In the data rows, 128 means zero.
Every row has a hidden score from 0 to 30. What is each row's score? 15 is about the middle. The score is a weighted sum of the row's numbers plus the product of two more (or one squared), each taken from its middle value.
[132 101 168 146 125 132 135 151 118  99 110  67 131 121 137 155 140  68
  92  87 124 149 130 107] 19
[115 101 129 122 101 138 124 140 153 105 118 170 145 119 113 125 124 141
 147 121 123 120  99 131] 18
[134 108 117 125 145 103 132 162 122  96 140 119  81  91 145 157 127 120
 150 114 117 132 126 171] 15
[127 131 141 127 129 138  96 109 140 123 131 131 132 134 116 130 114 140
 119 137 116 130 117 158] 14
[124 121 112 121 136 110 116  95 131 131 120 143 150 118 108 134 128 140
 128 170 100 137 179 110] 10
[137 100 107 139 111 123 145 132 131 122 112 121 162 123 110 105 112 147
 135 143 119 128 152 140] 14
[121 115 123 114 112 146 124 129 164 135 117 140 140 106 111 125 146 147
 154 132 115 120 105 139] 9
[145 146 138 134 148 115 123 134 124 142 135 146 135 143 137 115  93 150
 106 133 120 130 133 134] 7
[ 78 113 162  74 129  98 145  89 106 151 123 164 130 128 175 108 151 136
 120 141  80 143 194 113] 16
[134 114 128 101 102 156 164 100  97 129 136 119 114 137 158 107  98 137
 119 124 103 131 131 143] 24
[122 109 130 104  81 160 128 118 173 105 115 184 204  95  83 145 134 142
 200  88 100 101  82 154] 18
[136 119 139 117  92 146 113 120 163  93 141 150 178 116  98 145 117 145
 131 118 102 114  91 104] 13
[145 113  98 153 135 120 175 170 119 124 104  70 162 106 110 190 134 110
 123 123 120 125 203 192] 21
[112 132 129 147  88 137 109 163 156 110 150 114 121 113 126 133 148 137
 141 148 157 133 109 127] 23
[133 137 145 137 150 134 114 111 136  88 103 117 132 151 132 154 118 130
 155 131 136 139 113 133] 17
[145  78 155 123 118 126 143 126 115  87 121  87 107 134 130 134 140  67
  79 100 120 131 124  94] 6
[122 120 129 123 136 131 136 149 105 147 135 161 124 127 137 132  93 131
  99 110 125 125 130 144] 19
[143 187  77  80  95 181  87 166  43  55 112 108 162 121  79  81 133  91
 121  82 148 111 157 120] 15
[129 140 125 123 124 130 120 129 148 118  95 126 112 150 101 118 142 130
 164 140 158 149 113 140] 13
[138 108 140 135 115 130 145 154 108 131 149 110 146 115 162 110 118 133
 110 117 136 124 134 109] 21
[131 120 146 133 121 181 129 137 135 133 114 128 100 104 135 121 129 147
 148 140 147 126 128 132] 12
[136 125 130 145 149 118 115 126 103 129 143 131 102 138 153 139 119 128
 105 129 102 130 124 131] 16
[138 121 106 151 106 119 140 145 119 130 123 114 168 122 140 116 121 146
 121 140 128 134 149 119] 14
[134 109 148 123  94 143 119 146 147 114 116 110 148 122 106 104 124 128
 122 133 146 148 110 108] 15
[146 143 110 103 133 140 153 146 108 137 145 104 132 149 148 103 124 147
 115 130 114 139 156 136] 12
[130 109 125 130 137 131 131 130 116 116 141 126 101 120 169 145 121 144
 125 122 103 126 122 126] 17
[129 104 138 134 123 125 126 144 134 149 117 135 104 109 139 116 125 128
 124 130 127 138 112 109] 13
[134 155 140 129 146 125 121 122 117 134 124 144 120 179 112 134 107 129
 118 123 150 137 122 135] 16
[148 154 101  80 109 169 164 114  97 119 146  96 115 170 133  95 125 134
 141  95 110 147 151 154] 7
[132 123 128 160 147 107 127 109 109 147 142  93 148 145 134 131 114 143
 123 116 104 105 135 151] 16
[107 127 136 124 149 138 113 130 151 115  96 132 120 122 109 148 140 120
 136 115 138 141 128 155] 12
[108 114 124 123 139 126 126 115 153 138 108 139 114 115 130 115 139 142
 131 133 142 137 111 141] 15
[137  95  85 166 118 112 159 159 115 144 118 111 178 117 126 133 127 157
  93 142 122 110 186 131] 20
[158 113 125 137 131  86 105 141 133 101 174  88 101 109 142 155 120 113
 108 131 130 125 102  94] 16
[156  67  84  96 113  65 149 134 100 138 108 103  84  77 176 106 159  41
 155 151 109 130 105 129] 18
[128 124 135 138 127 138 133 147 115 140 129 114 117 129 133 101 107 137
 128 130 116 140 117 149] 10
[133 112 121 128 151 128 145 120 103 145 127 127 116 119 154 104 125 122
 124 115  99 110 138 153] 11
[135 174 103  78 128 145 101 153  79  96 151 175 198  69  84 161 118 128
 136  76  65  46 151 120] 1
[ 94 141 158 118 118 106 139 114 148 146 141 120 129 115 147 155 153 137
 110 135  89 143 162 118] 12
[134 126 117  98 105 152 117 131 124 102 130 131 128 144 144 101 118 144
 105 129 132 132 118 143] 19
[152 147 131 132 144 137 114 113 111 123 163 144 125 147 147 144 116 142
 107 118  92 118 130 132] 16
[133 179 144 137  70  69 115 145 132 130 161 127  92 162 100 147 132 118
 127 108 139 141 157 139] 7
[130  34  25 166 122 133 148  96 135  71  65 136 203  97  44 164 152 132
 172 169 143 113 165 137] 18
[132 141 128 136 133 112 134 145 130 142 136 137 112 153 110 145 142 126
  94 130 132 137 131 110] 15
[117 125 117 111 134 116 133 139 126 136 109 141  96 147 130 131 126 117
 143 115 132 138 126 151] 14
[176 115 173 168  99 131 105 126 128 111 181 107 127 136 121 137 108 108
  80 113 106 114 127  76] 19
[137 130 117 139 142 136 123 137 112 145 127 143 132 120 138 116 115 144
 127 109 118 131 117 148] 14
[117 144 154 111 109 137 145 148 161 118 139 142 152 109 125 174 184 126
  97 113  80 129 154 159] 15
[140 135 130 132 114 132  99 144 135 132 153 148 161 115 118 145 115 161
 108 136 115 118 118 108] 15
[101 164  97 109 142 146 108 159 103 101 131 133 132  94 117 115 133 113
 113 124 137  94 159 116] 11
[111 148 101 124 152 134 110 141 118 113 118 152 120  99 119 139 141 125
 127 117 141 123 122 148] 17
[111 138 109 108 163 130  96 135  87 108 119 149 103  97 112 131 124 131
  99 108  97 108 141 121] 11
[143 131 146 133 156 109 144 132 110 142 163 117 123 138 155 142 114 136
  81 121  99 119 157 128] 15
[127 135 133 168  96 162 140 130 119 147 132 120 137 102 128 125 150 153
 162 124 173 114 124 115] 18
[158 138 144 132 111 165 142 126 105 153 175 151 103 129 161 174 135 161
 111 128  89  81 146 112] 14
[139 119 118 133 144 111 120 126 111 152 139 116 126 134 158 117 106 138
 103 119  98 127 132 103] 11
[147 151 146 119  95 134 134 112 159 124 133 166 144 149  59 146 117 141
 159 154 143 131  88 129] 11
[147 113 122 138 137 104 147 152  94 138 155 122 127 131 161 114 120 132
 109 135 111 119 142 127] 20
[101 164 113 169 188  77 218 135 118 163 133 118 168 162 143 141 122 106
 138  86 145  63 131  48] 18
[141 131  99 104  95 170 159 114 136 120 147 110 140 186 135  96  89 151
 140 123 122 130 132 121] 8
[122 121 130 124 136 131 104 108 126 119 124 130 138 134 154 144 134 150
 141 135 119 127  94 117] 21
[141 129 143 135 142 128 121 117 142 129 140 118 119 138 115 128 122 136
 134 166 134 134 114 131] 13
[123 114 128 127 143 127 123 118 119 118 115 161 108 127 130 121 113 134
 135 118 114 138 109 158] 14
[ 98 130 149 169 179 102 158  70 132 171 112  86 141  92 115 147 179 151
 160  79 170 135  85  81] 26
[115 110 108 131 127 116 140 145 125 145 126 132 140 126 157 118 128 135
 116 127 129 129 132 125] 21
[131 125 127 117 135 146 133 110 154 135 145 110 139 125 127 118 128 135
 161 147 134 137 100 136] 13
[142 116 129 123 141 123 104 121 111 110 141 133 135 140 128 112 115 112
 109 113  96 121 114 129] 16
[112 114 113 131 136 114 124 137 134 120 119 128 131 128 135 105 132 132
 122 129 152 128 123 133] 18
[130 139 125 155 148  80 133 114 124 138 168 104 106 123 164 162 149 146
 141  96 129 122 124 110] 19
[114 123 130 120  94 123 115 131 131 123 145 134 170 124 141 102 128 152
 107 154 126 142 147 118] 18
[125 142 139 122 124 145  95 134 162 115 108 127 132 140  95 120 132 135
 137 148 160 123  92 130] 15
[159 116 147 118 126 125 108 109 126  78 120 124 111 126  98 113 136  58
  98 124 136 152  87  76] 11
[138 143 145 127 136 116 165 107 108 150 127 148 128 143  56 153 173 112
 148 112 148 121  89 121] 29
[135 149 132 144 153 119 123 119 113 143 150 133 133 116 122 142 142 137
 115 125 109  96 133 126] 13
[140 106 117 117 126 121 138 118 127 140 146 144 164 123 118 128 123 127
 137 112  79 107 121 152] 16
[141 147 106  89  98 159 131  86 137 114 120  98 130 173 137  90 109 129
 161 127 126 141 115 141] 9
[163 128 154 152  83  89 103 118 115  69 158  99 106 159 103 141 130  66
  87 107 139 118 143  94] 13
[122 131 122 136 127 132 112 130 161 133  98 140 142 121 120 126 133 143
 153 123 143 152  98 148] 17
[111 130 157 124 127 127 124 131 150 129 122 138 142 138 120 141 150 129
 132 138 127 128 134 139] 19
[121 134 135 118 111 130 126 138 151 117 132 139 148 111 116 141 124 146
 134  97 106 133 113 126] 11
[101 157 115 141 135 102 153 162 162 135 131 117 125 182 136 126  94 120
 105 140 141 100 138  78] 11
[127 118  97  72  77 175 188 104 147 107 115  94 157 174 132  73 118 156
 198 113 113 150 118 136] 4
[117 125 132 127 133 122 116 151 133 147 136 119 155 115 145 111 125 147
  99 123 130 132 138 120] 18
[155 141  82  55 120 171 159  63  97  99 158  56 136 235 150 100  99 174
 157 100 114 142 141 137] 9
[129 112 152 143 107 221 126 120 113 120 134 158  89 130 154 158 133 150
 142 152 169 124 133 103] 23
[119 127 146 124 118 126 115 142 150 138 123 143 138 115 126 120 128 148
 154 135 145 140 131 128] 19
[101 153 179 141  95 133 107 136 165  99 104 105 121 137 109 151 134 121
 174 107 149 136 135 205] 17
[144  69 118 131  88 138  99 114 149  37 100  92 151 106  73 104 144  68
 107 151 134 147 131  87] 3
[131 131 118 129 129 126 118 127 138 144 136 129 140 123 147 126 125 147
 105 123 111 131 121 136] 15
[135 121 114 150 136 124 112 140 143 132 113 129 146 132 115 125 127 144
 132 132 131 127 113 135] 18
[142 106 145 133 127 127 142 132 118 136 134 137 117 117 147 122  93 133
 120 127 118 138 122 120] 12
[120 125 120 131 133 125 121 156 174 145 119 154 126 118 126 122 146 148
 103 127 144 135 139 132] 13
[113 139 127 138 139 118 149 162 150 157 131 125 138 134 144 133 115 129
  83 132 133 115 144 118] 18
[103 148 129 178 118 110 142 148 120 109 118 111 159 121 100 135 150 138
 165 115 178 124 139 111] 17
[110 116 167 122  61 110 122 152 134  78 128  99 130 122 128  81 142  93
 119 116 137 143 138 104] 16
[150 143 139 127  56 136 133  96 129  92 132  80 133 164 106  86 144 102
 163 104 160 151 112 126] 13
[119 128 156 105 127 141 121 157 162 128 126 130 139 118 114 135 135 127
 121 110 107 144 134 145] 12
[119 126 126 129 141 131 113 122 145 115 113 149 115 129 141 131 128 132
 129 114 130 152 103 123] 16
[111 109 108 146 138 124 140 119 127 126  88 104 165 140 103 135 128 145
 169 155 160 137 128 117] 18
[132  59  11 149 124 136 110 108 163  77  50 156 172 119  52 158 143 134
 147 201 162 146 182 153] 23
[134 125 117 137 115 124 132 146 148 102 129 107 135 113 121 141 138 125
 148 154 171 126 104 121] 21
[112 135 121 132 142 124 162 147 132 149 134 117 135 174 159 118  90 124
 116 123 131  86 137 108] 15
[132 161 135 104 142 100 117 123 105 138 134 184 107 145  99 129 118 123
 100 113 109 119 155 143] 12
[130 134 132 122 138 111 146 151 129 141 148 133 135 141 150 126 115 134
 114 132 117 123 142 114] 15
[116 118 135 133 105 153 153 156 132 145 148 130 112 117 158 128 141 143
 130 129 134 109 129 126] 17
[125  84  82 156 137 120 139 109  98 133 108 117 132 136 128 143 145 119
 136 147 133 118 161 144] 24
[120 145 146  95 159  93 124  66 120 120 141 156  95 165 127 163 142 120
 126 149 106 129 136 128] 18
[149 126 136 134 147 114 121 149 108 156 137 152 118 133 149 126 113 142
 100 115 122 108 142 142] 17
[114 142 147 142 137 123 114 121 155 142 113 135 119 123 143 126 132 135
 146 121 130 129 129 135] 14
[113 134 115 120 127 128 109 144 158 120 114 136 115 118 139 135 128 152
 140 129 167 144  95 140] 19
[116 121  43 144 152 114 112 122 121 109 105 131 159  93  96 144 140 141
 109 124 133 130 166 120] 15
[139 126 132 146 144 107 137 127 120 151 145 126 139 145 148 134 106 151
  99 112 107 115 130 119] 13
[148 114 115 127 146 120 119 118 112 116 147 145 106 130 146 131 106 122
 104 118 101 131 111 137] 15
[147 149 162 138 134 131 124 105 140 134 154 107 141 115 122 121 116 139
 147 149 126 137 117 106] 7
[113 161  98 119 156 130 102 168  81 132 133 156 129  81 112 130 138 122
 108  95 123  99 172 143] 12
[148  90 115 154 116 130 141 110 100  86  97  93 134 115 108 125 127  97
 156 146 128 148 119  93] 14
[143 127  97 125 178  88 116 125 125 115 151 126  79 132 153 181  99 129
 181 112 135 116 108 134] 17
[120 118 128 144 105 135  98 162 135 116 130 142 138 117 128 119 127 135
 124 138 131 144 114 117] 25
[119 128 131 133 149 117 157 148 122 138 135 128 124 136 166 121 125 138
 114 122 143 116 140 138] 21
[119 142 161 139 133 177 131 144 150 141 136 136  97 126 146 167 157 146
 100 127 148 122 165 140] 15
[126 141 133 126 106 121 156 162 141 134 157 130 125 152 141 135 109 120
 104 154 119  91 149  87] 13
[169 132 147 153 141 147 141  80 152 147 191  76 164 112  99 110 126 112
 138 201 122 120  84 145] 15
[111 149 120 110 125 155 105 112 151 139  92 143 135 141 126 110 110 143
 156 114 154 133  92 165] 17
[ 99 136 115 120 141 131 166 150 153 133 130 125 123 164 123 105 111 101
 131 162 151  93 148 105] 9
[107 110 124 139 123 121 144 155 130 179 100 135 116 103 150 100 160 117
 144 132 144 125 131 131] 19
[125 129 131 127 154 100 151 148 136 125 128 111  99 122 151 159 129 111
 127 119 116 132 132 163] 15
[141 149 129 130 145 129 110 135 131 138 130 142 126 135 125 129 110 141
 108 132 130 134 115 130] 11
[127 125 123 133 160 114 130 123 132 137 136 119 129 157 148 132 101 132
 105 140 117 102 129  91] 13
[100 108 134 129 141 138 139 143 163 132 125 131 121 123 131 104 129 132
 138 150 145 159 123 119] 15
[118 153 158 147 169 112 137 139 100 149 131 101 100 128 129 186 151 133
 104  96 124 122 142 148] 23
[159  55 123 161  74 232 153 129  76 147 139 162  83 100 181 147 177 140
 110 141 118  94 194 116] 29
[131 147 186 117 129 156 150 171 159 114  91  99 133 135 121 184 143  96
 140 108 115 133 151 207] 15
[129 131 122 127  85 154 117 125 169 108 108 135 177 118 100 111 116 155
 164 136 142 121  85 130] 13
[137 134 140 131 129 130 112 135  96 139 100 143 123 118 137 129 125 126
 132 122 128 120 108 145] 18
[126 115 116 127 147 117 117 123 120 135 133 137 117 125 127 130 127 132
 113 125 125 126 130 129] 15
[123 104 131 139 127 110 128 132 116 137 125 129 128 135 149 107 114 133
 116 127 118 129 123 124] 17
[127 132 132 141 119 113 131 152 134 147 128 115 130 137 139 114 130 130
 131 131 142 135 150 126] 18
[134 148 135  94 133 140  97 104  96  70 119 145 106 115  94 143 131  78
 118 110 124 142 125 105] 14
[108 125 102  97 171 119 117 142  70 113 121 164 107  91 132 123 121 101
  96  91 102 115 161 140] 12
[117 127 142 144 102 171 113 116 132 133 124 141  99 110 155 140 127 161
 138 125 136 124  99 125] 15
[137  98  98 143 144 134 124 114 129 128 116 142 141 140 111 139 117 136
 137 151 149 127 160 126] 19
[162 140 127 139  99 129 133 143 106 124 138 163  97 191  76 145 155  88
  95 137 149 130 133  98] 18
[105 111 156 112 120 154 114 139 163  88  96 135 121 114 115 113 130 112
 150 138 163 154  99 128] 15
[125 102 122 122 112 114 137 141 118 156 103 132 130 112 143 104 132 135
 106 139 119 141 126 124] 17
[109 114 115 119 142 124 120 124 154 123 102 137 119 122 128 110 124 140
 134 128 145 145 105 137] 14
[135 132 141 136 152 138 110  95 125 117 116 123 109 123 138 136 112 129
 160 129 132 132  92 129] 13
[132 107 143 128 135 139 124 137 145 134 145 112  96 104 153 147 142 118
 123 115 139 122 121 128] 9
[124  96  84 162 107 102 114 141 145 138 117 130 185 120 109 114 133 141
 107 148 140 124 169 127] 28
[119 129 134 137 101 135 119 139 153 129 102 127 148 128  97 102 122 140
 164 136 174 159  93 142] 13
[118 138 124 116 104 131 114 127 157 125  98 147 128 128  98 123 130 131
 144 129 172 161  92 144] 19
[109  96 112 121 146  93 123  95 133 128 134 143 140 140 145 131 111 141
 109 159  90 135 196  92] 16
[ 96 169 181  82 171 155 160 108 132 109  87 102 136 155 104 204 157 108
 133  90  83 140 194 221] 13
[134 137 114  89 108 170 120  96 121  98  95 115 118 152 135  85 118 131
 169 119 119 157 116 168] 10
[134 100 116 113 144 121 118 102 116 103 129 135 138 149 109 133 112 124
 135 142 117 145 119 123] 17
[ 89 137 168  83 142  97 115  92 123 139 138 164 141 129 151 120 117 126
 108 161  79 144 158 106] 11
[105 116 131 130 124 146 141 134 147 143 128 117 123 105 153 118 137 149
 144 139 157 137 142 124] 17
[119 129 126 123 155 132 119 110 150 135 118 145 108 120 129 124 119 139
 149 114 139 144 115 131] 9
[127 109  97 139 147 104 120 133 106 131 146 127  85 126 158 154 108 132
 134 122 133 126 108 131] 18
[117 124 138 107 152  95 123 110 101 117 145 165 139 137 165 129 102 138
 127 136  88 126 149 103] 17
[130 130 140 136 110 112 135 119 132 127 130 116 123 131 141 109 112 139
 160 100 119 150 129 128] 12
[124 142 138 138 143 120 100 154 159 126 140 133 121 139 133 131 119 154
 106 142 141 140 113 109] 14
[125 133 102 118 149 108 166  87  80 128 145  70 115 134 164 140 148 144
 170  71 141 136 105 108] 20
[141 147 145 120 111 140 136  93 132 135 154  79 177 106 118  79 119 120
 157 180 121 136 129 122] 9
[143 121 135 132 145 125 128 132 108 142 126 134 130 132 126 121 100 126
 118 118 110 118 111 141] 14
[104 123 135 114 100 138 133 145 192 116 110 114 177 151  99 124 127 129
 170 149 135  96 109 117] 8
[123 124 130 124 170 113 149 148 124 118 138 118  80 131 158 189 146  91
 113 100  89 107 138 144] 3
[146 140 127 139 118 104 131 152 118 149 151 117 140 131 147 127  97 133
 115 123 104 129 123 136] 9
[135 121 107 129 116 125 131 154 127 136 130 151 147 113 123 122 137 141
 127 138 122 127 124 124] 19
[154 233  98 109 160 137  78 143  35 107 143 181 116 120  52 170 132  90
  99  96 120 106 145 135] 18
[153  96 157 133 135 137 122 124 107  83 155 110 117 133 135 128 119  96
  89 135  90 125 123  77] 13
[117 153 122 144 192 110 133 106 100 140 110 132 129 115 139 144 130 139
 151  88 129 106 114 134] 16
[128 102 138 145 116 186 137 140 123 154 142 145  94  94 151 133 157 144
 116 137 139 117 144 116] 16
[132 135  96 130  86 115 123 135 125 129 115 142 138 157  79 145 152 141
 130 163 172 137 138 121] 19
[128 116 147 131  98 140 122 164 141  98 134 121 159 109 118  93 142 123
 101 151 152 150 123 102] 21
[100 129 127 150 185 101 153 121 131 170 107 114 116 112 135 127 153 134
 130 109 160 127  94 103] 26
[107 188 114  94 159 145  80 145  87  73 107 128 139  90  79 152 146  90
 119 110 142 114 158 140] 20
[127 152 126 124 145 151  99 106 134  97  99 132 127 123 128 137 119 141
 142 131 154 139  82 127] 20
[154 158 121 135 119 103 124 134 108 147 153 176  93 190  81 158 133  98
 102 113 143 141 117 133] 15
[137 143 128 133 128 137  91 141 137 142 139 148 135 108 132 129 126 156
  88 116 127 133 111 122] 14
[132 134 140 135 135 134 148 139 118 160 127 122 136 123 141 117 105 141
 138 116 141 112 127 152] 17
[ 95 162 164 166 133 122 174 164 153 134 102  64 143 107 107 163 187 114
 137 101 153 139 143 151] 20
[104 129 117 118 137 116 106 146 163 126 124 148 106 111 142 132 146 150
 126 128 151 143 103 147] 17
[135 142  84 126 159  85 102 159 120 121 167 128  94 110 140 168 118 123
 142 112 123 105 138 137] 18
[132 123 144 116 124 140 140 145 128 149 131 139 133 133 135 102  98 134
 124 134 144 138 135 138] 15
[149 129  94 104 120 144 147 103 106 122 133 114 129 180 139 101 105 144
 125 104  89 130 127 135] 8
[134 132 143 135 111 135 120 114 130 115 117 100 134 118 122 100 133 116
 161 149 143 150 121 141] 15
[151 137 110 128 158 105 118 145  90 146 144 135 129 117 142 141  97 131
  95 107 107 112 148 132] 13
[145 139 135 155 106 152 136 138 127 128  96 122 138 121 137 125 119 136
 142 128 124 128 116 150] 11
[151 130 136 130 135  97 128 141 116 171 159 122 158 128 135 119 108 145
  80 135  82  91 153 127] 12
[122 110  98 134 147 104 144 128 136 156 126 126 106 122 158 123 132 138
 139 128 115 131 126 138] 14
[132 119 122 130 143 132 118 133 147 130 117 161 126 139 105 125 119 138
 119 135 141 136 119 139] 15
[126 116 136 135 129 138 123 153 140 156 127 127 144 118 150 104 125 150
 116 129 134 140 129 115] 19
[114 132 140 126 113 115 124 137 147 131 118 136 119 125 118 106 146 126
 143 116 136 152 148 153] 15
[135 122 144 134 146 117 128 131  90 121 143 137 102 119 153 149 112 126
 102 121 106 120 127 132] 18
[129 131 113 136 148 118 122 110 140 140 108 132 121 139 138 129 112 136
 142  86 140 140 113 158] 13
[114 118 129 111 128 101 121 142 149 137 141 139 122 119 143 132 137 139
 120 132 129 121 126 140] 17
[128 127 117 127 127 135 125 144 123 138 107 152 103 100 147 115 138 116
 122 133 132 151 105 137] 16
[ 77 124 118  98 127 139 104  98 172 112  91 136 149 104  94 122 156 126
 156 163 165 157 131 116] 16
[132 116 138 135 134 132 145 139 112 132 123 126 121 118 146 110 103 141
 131 124 138 138 132 139] 15
[131 125 124 126 119 131 117 120 145 120 115 120 135 134 125 114 129 140
 126 138 136 140 120 143] 16
[126 128 134 136 138 139 128 129 134 110 116 131 127 118 121 130 132 137
 140 133 135 139 113 145] 16
[113 115 106 136  90 134 130 165 169 137 124 116 146 107 130  97 142 145
 107 127 156 146 135 140] 18
[143 136 136 135 133 105 113 114 125 142 158 137 134 126 135 129 120 158
  84 141 121 125 136 117] 14
[152 142 108 109 182 102 106 104  72 113 169 150 109 148 141 177 101 127
  69 122  70 101 150 112] 15
[114 133 141 137 119 126 115 160 119 144 132 125 120 106 146 120 130 145
 120 112 122 135 133 134] 15
[137 117 145 133 127 128 137 143 128 116 116 136 131 130 142 107 117 120
 127 139 137 128  97 107] 17
[120 129 121 124 152 129 110 121 126 117 130 134 111 132 146 131 112 132
 149 123 132 134  93 148] 17
[120 164  81 120 139 152 103 186  86 114 131 146 135  80 129 118 139 124
  99  98 150  85 177 142] 13
[129 136 125 138 150 163 155 129 131 165 155 140  93 162 133 170 120 126
 132 163 148  70 151 111] 14
[146 127 139 128 149 114 129 115 109 146 159 142 124 132 143 136 111 152
 103 129  96 122 127 108] 11
[124 117 113 114 103 145 130 125 143 151  86 139 113 110 125  89 139 115
 166 145 152 156 100 150] 15
[118 130 128 116 138 119 127 131 135 152 140 127 102 121 134 125 130 127
 116 125 128 142 122 116] 12
[124 133 134 141 114 102 130 140 117 154 160 114 160 113 139 109 132 147
 100 144 109 123 144 112] 13
[ 95 131 143 122 127 150 116 135 142 138 105 141 114 121 136 126 130 142
 140 142 155 122 130 131] 18
[138 125 136 140 129 117 144 162 114 142 143 101 132 123 147 134 141 126
  78 116  99 118 152 140] 17
[117 130 163 122 129 169 128 119 141 115 121 135  96 133 170 177 148 122
 133 103 118 123 163 137] 14
[133 129 139 121 138 128 133 125 126 134 133 130 127 126 158 122 117 134
 124 121 125 123 119 141] 17
[144 117 103 110 121 166 114  73 103  93 111 126 133 155 156  99  83 139
 144  95 109 144  94 145] 13
[113  95 123 126 125 156 170 158 140 166 116 128 111 102 159 108 153 132
 123 132 137 133 152 131] 14
[158 151 154 135 143 112 114 136 112 164 171 130 134 133 154 151 106 141
  83 135  97 114 154 112] 11
[117 121 136 117 143 117 132 126 111 138 139 123 129 132 141 121 123 121
 111 129 117 140 126 128] 18
[136 110 147 123 127 151 118 132 139  88 100 124 123 116 117  81 117 103
 131 116 133 135 104 109] 4
[142 128 124 109 124 125 107 112 161 113 140 138 116 128 107 158 133 130
 174 160 131 141  75 129] 16
[129 119 139 141 107 196 162 128  92 158 146 118  81 108 188 131 165 135
 124 120 126  98 154 104] 15
[138 107 122 124  88 138 151 126 108 199  84 122 117  87 163  97 170 104
 159 155 117 121 133 121] 17
[203 146 159 147 141 197 143  27 130 153 248  58 118 152 136 133 121 122
 143 219 119  89 122 120] 8
[120 139 152 129 135 107 131 118 126 140 136 147 153 121 120 103 136 162
 112 134 108 121 161 109] 9
[118  96 144 139 103 120 137 151 117 118 120 107 109 118 122  91 126 102
 125  96 125 148 125 130] 12
[154 152 131 121 150 106 126 107 114 136 144 173  84 185 103 158 123 119
 121 127 116 131 113 112] 10
[122 134 125 135 143 141 114 120 127 121 122 147 116 132 132 133 119 144
 122 120 128 143 114 141] 14
[156 126 150 118 123 118 139  90 122 124 176 117 127 145 115 109 121 129
 107 172 113 130 130 113] 14
[157  87  96 125  87 129 136 111 113 105 144 136 190 114  94 147 117 119
 129 134  51  72 136 118] 13
[129 122 130 137 148 116 123 125 117 125 140 119 135 126 140 116 125 126
 107 124 106 129 129 121] 15
[126 126 137 142 116 120 134 149 130 164 149 117 128 123 133 120 122 148
 105 141 125 129 142 122] 12
[109 166 145 125 138 134 114 142 180 112 105 119 130 129 115 167 134 128
 144 132 142 143 120 152] 13
[129 123 123 121 132 127 128 161 120 135 131 144 101 116 146 124 140 121
  88 126 134 121 137 127] 18
[149 125 122 108  99 158 147 129 124 128 134 123 145 165 129 121 105 148
 151 127 116 122 132 141] 14
[130 135 132 152 130 119 111 146 147 146 133 134 145 122 127 126 128 142
 110 114 144 120 120 154] 20
[122 119 118 144 124 120 135 140 111 129 139 125 134 124 151 130 126 140
 100 121 122 120 127 124] 19
[119  93 118 120 147 130 127 114 138 146  94 137 101 119 128 114 138 105
 120 145 116 149 118 126] 13
[132 165 110 114 106 123 137 117 135 133 120 155  82 175  65 134 176 101
 154 139 173 161 101 147] 20
